Each row is where one point has got to under a steady rotation. How many steps took it there?
The counts run from 0 to 867.
[-19 -17 -10   0  26  10 -16  -5   2 -15  -4 -20  26   4   3  -5   9  -3
   4  13   3 -11   3   9  -9  13  16  -1  19   5   1  15 -12  -4 -30  25
  -8 -11 -24 -12 -14   5  -3   7] : 512
[-22 -23   6  -6  23 -13 -10  18  19  -2  -3   5   4  -3 -14  11  11   3
 -17  28  23   4   5   5 -20   7 -21 -12  -1  -9  -5  24  -4  -6   6   6
 -10   1 -15   4 -12 -16   5   3] : 683
[-24   3  -5  -6  36   0  -2   8  -1  -7 -17  -7  20   1  -2   6   7  11
 -20  11  20  10   7   6 -25  -2  -8  -3   2 -13   0  23 -10 -12 -13   2
 -15   9 -32  -8  -6  -2   2   5] : 663
[ -6 -12   8  20  -1 -12  -7  15  10  -5   2   7  18 -14   1  19  19  -6
 -18  29   6   8   5   3 -15   9 -28   9   6 -20 -16  11  -8  -4   1  -1
  12 -19 -13  -9 -16 -19  14   9] : 304
[ -8 -14 -13   5  15 -16  16  13  11 -16  -4 -13  17  -1  10  20   7 -11
  -9  23 -14  -1   4   0  -1  -6 -23   7  12   7   6  13 -28 -12 -16   2
  -5 -14 -23 -14 -19  -8   7  15] : 136
[-26  -5  -9   2  11   9 -14   9   9 -18  18  -5  45  -1  -9  14   9   8
  -5  12   5 -10  -4  -9 -10  -9  -9 -10  17   9   1   4  -9 -18  -8  11
  -4 -13 -26  -6 -10   3  -1   9] : 23
[ -6 -37 -10   1  13 -24  -8   2  12 -13   5 -13   0   2 -14  -4   8 -16
   5  15   2   0  -8  10 -12  14 -11  -3  -4   0   4  32 -15  -8 -10  26
  -1 -11 -13   9 -14 -13   4  15] : 111
[ -8   1  -8   2  16 -27  11  24   6  -8  -9  17  21 -19  12  18  13   1
  -9  15   1   9   0  -1 -17  -6 -15   1   6 -21  -6  27   1 -12   6  -7
  -9 -11 -16 -16 -15 -11   3   9] : 561
[ -4 -12 -17  21  13  -9  -2  19   0 -15  15   9   3  -6 -12   6   1  -6
 -15  16   3  15 -18  12 -25  13 -28   5  -4 -17   0  19  -2  -5   4  -1
  -2 -34  -1   4   8  -6  15  13] : 462
[-19 -22 -24   9  22 -12  -1  38  12 -13   7   3   7   5  -7  -1  -4   4
 -23  10   9  12 -10   7 -12  -9 -16  -7   0  12  -7  19  -1 -24   9   3
  -2 -18  -9  -6 -16  -6  11   4] : 840
[-11   3 -12   7  27  -5   1   6  -3 -26  -3  -9  14   3  -2  -8  10  -1
 -22  -1   6  21   4   5 -16   3 -23   4   0  -5  12   4 -23 -14 -33   4
   3 -18 -31   6  -3  -3   9   9] : 636
[-12 -16  11  -5  26 -17   7  -5   5  -2  -6   6  22 -14   7  11  18   2
  -5  15   0  12  11  -4 -22  -3 -29  -1  12 -18  -8  14  -5 -13 -11   5
   0 -11 -25   6 -14 -20  -4   6] : 802
[ -2 -23 -14  17  35   0  -6   5   0  -2  -5  -1  -1  -9   3   7   6   5
  -1  10 -13  11   8  17 -11   6 -12   8   6  -8  -1   8  -5 -26 -24   4
 -12 -32 -24  -5  -2 -15   9  -5] : 219
[-29  -9  -4  -7  31 -12   2   2   2  -9  -8   9  29  -3   3  15  10   9
  -6  16  13   0  -2  12 -17  -3  -2 -13  20 -19   2  27   6  -8  -4   7
 -17   9 -22 -12 -13  -3  -3   5] : 671
[-19   0 -13  -5  31   3  -1   5   9  -8  -7 -11  20   2   0 -11  13   3
 -15   9  26   5  -1   8 -31  12   7   7   3 -17   0  21 -12   8  -7  10
   0  -6 -21  -7  -8  16 -14  17] : 658
[-17   0 -18   3  26  -4   7  -8   1 -13  -5  -9  23   0   7 -12  12 -11
 -10   7  12   6  -6  14 -25  11   3  13   9 -17  -2  17 -11   9 -20   9
   9 -13 -23 -11   0  17 -12  17] : 649
[ -8 -11 -24  16   5  -3 -17  33  -7 -27  -6  13  -6   3   9   9   8   9
 -15  21   3  13   4  10  -7   8 -16  -2  -6  -2  13   9 -14 -11  -6  -1
  -5 -24 -25  -7  -6  -2  17  -2] : 867
[-19 -21 -16   4  31  -5   0  31  11   7   0  -9   8   2  -2   2  -4   4
 -15  12   8   8  -2   6 -20 -10 -11   6   1  11 -16  20  -8 -26  12  -1
   0 -17 -12  -9 -15  -3   1   6] : 831
[-11 -19 -15  22  13  -7  -4   0 -26 -25  -4  -2  13   6   6   8   1   5
  -4   3  -4  20  -6   8 -14   6 -16  -5  -2 -10  11  28  -5 -11  -7   8
   9 -24 -28   9 -10 -19  13   7] : 488
[ -8   4 -12  19  23   8 -14  15 -11 -10  -9   9  25  -3  -6  13   3  18
 -14  27   2   2   5   8 -21   0  -4   3   8 -12 -24  14   3 -19  11   3
  -6  -8 -19 -15 -13  -2  16  -3] : 182
[ -6 -30 -16   9  24 -23   7   1   5  -9   4  -4  -4  -4   5 -14   9 -11
  -4  -3   0  20  -8  16 -17   9 -18   9   1  -6   8  17 -15  -9 -13  14
  13 -32 -17   8  -6  -9  -4   9] : 231
[ -4 -28  -7  16  31  -1 -11   2   0  -4  -3  13   6 -13   2   8   7   9
   1  15 -13   2   4  22 -12   6  -9   0  19 -12  -6   4   4 -22 -14  12
 -11 -27 -17  -9  -6 -14  12 -11] : 209
[-10   0   2 -12  28 -16   5  26  24 -14  -9   5  17 -15   9   5  18   8
 -21  15   6   4  13  -2  -9  -2 -10  -2  13  -7   8   6 -20  -9 -15   1
 -18  -7 -14 -12 -15  -6   4   4] : 542
[ -1   1 -10  17  36  -1 -14  13 -10  -1   1  -9  20  -7  -5  -6   0   6
  -7   1 -12  11  -8  12 -23   2  -1   2   6  -2 -10  19 -12 -32  -4  13
 -16 -25 -13  -8   0 -14  22  -1] : 339
[-10  18 -10   7  10  -2  -7  23  -3 -23  -4  -4  31  -2  -4   3   9   3
 -26  21  13  13   4 -12 -29  -1 -20   4  -8  -6 -17  14  -9 -10   6  -5
   4 -10 -22  -6 -11   4  13  14] : 165
[-15 -12  -6   5  18   7 -25   1 -22 -18   0 -10  22  -1   7  -5  10  13
   4  -1  -1   5  -1   0 -20  10   3 -11   5   5  15  20 -15 -13 -15  22
  -9 -22 -32   3  -4 -10   8  -2] : 495
[-12 -17   7 -10  20 -13   1 -13  17  -5   5   4  19 -17   2  -3  24  -6
   0  14   7   3   5  -5 -29  16 -17   1  10 -25  -5  11  -5   9 -12  14
   6 -22 -19   7 -10  -2 -12  17] : 797
[  1  -4 -15   2  20  -3 -11  -9   0 -22  -5  -5  11   4  -7  -8  12 -14
  -6  33   3 -10   3  16 -24  26  -1   5   4 -11  -3  11 -14   9 -13  26
  -4 -12 -17  -8   2  18   7  10] : 769
[-20 -18 -11  -2  30  -1  -4  24  19  11   9  -5  23 -10  11  -4   4  10
   3   5   3  -5  -9   4 -22  -5   9   0  15   7 -13  14  -4 -13  11  10
  -5 -25 -13 -13 -13   8 -13   8] : 826
[ -8 -11   3 -10  23 -15   1  21  35 -12  -2  -7   9  -5  -1 -13  19  -8
 -26  23  18   1  11   2 -15  14  -6   6   4  -4  -3   8 -23   7 -12  11
  -1 -12  -7  -7 -18   4  -2  16] : 537
[  0  -4   7  22  11  -1 -14  18   7   4  -2  -1  15 -17   2  10  16   3
 -15  20   3  10   8   5 -18  10 -20  14   0 -12 -19  11 -19 -13   3   3
  10 -28 -12 -10 -13 -21  14   6] : 313
[-10  12  -8   4  10 -12   7  24   4 -27  -3   2  34  -6  11  10  13  10
 -22  10   2   7   2 -15 -11  -8 -18  -1   8  -1   5   7 -20 -12   0  -2
  -4 -10 -24 -11 -19   0   5  15] : 154
[-10  -5  -4 -11  15  -9  -4  21  16 -15   5 -11  22  -9   8   6  16   0
  -3  17  -8 -13   4 -10  -4   3 -10   0  12  12  17   5 -35  -9 -20  13
 -24 -20 -21 -12  -7   3   3  12] : 134
[-10   0 -16  12  22  -6   4  -2  -7 -32  -1  -2  20   0   4   0  11  -1
 -20  -4  -4  15   4   6  -7   0 -17  -1  13  -9  15   3 -16 -15 -36   4
   1 -17 -30   0  -3  -3   9   7] : 635
[-26  -5   2 -13  28   0 -10   6   9   2  -7   1  22  -6   8  -1  16   4
   0  19  20  -6   0  12 -29  12   8  -5  16 -12  -1  21 -11   3   1  18
 -17   1 -20 -11  -3  11 -10   6] : 669
[-12   1  -8   0   1 -23  10  20  17 -23   5  -7  23  -9   4   0  17 -18
 -18  18   7   5  -4 -11 -17   3 -25   4  -1  -3   0  10 -23   3   2   3
  13 -17 -15  -1 -13   4   5  27] : 148
[-13 -29   5  10  11  -9  -8  26  11  10   1  -2   2 -14   6  20   8  -9
  -6  31   4   2   4   6 -14   5 -24   6   2   1 -12  18 -10 -16   0  -1
 -10 -20 -12 -10  -7 -24  12   2] : 701
[  1  -6 -14   9  20 -16  -4  -4  -6 -38  -9   5  10   9 -11  -2   9   0
 -21  23   6  11   4  15 -10  11 -18  -6   5 -11   7  12 -13  -4  -7  25
   1   1 -18   3 -12   1  20   7] : 766
[-23  -4 -21   0  27 -12   5  13  -9 -12 -13 -17  17  10  10   9   1  -8
  -3   9   3   6  -5  12 -13  -7  -9   1   3   5  10  30 -18 -16 -14   6
 -11   6 -33 -15  -7   2   1   9] : 256
[-10 -25 -19  -9  21 -16   3  -4  -1 -22   0   1   4   1  13 -13   9 -15
   2  24  -4  -4  -1  10 -18  22  -4  -8  10  -2   9  12  -7  12 -12  24
 -10 -26 -18   2   2  13   1  12] : 372
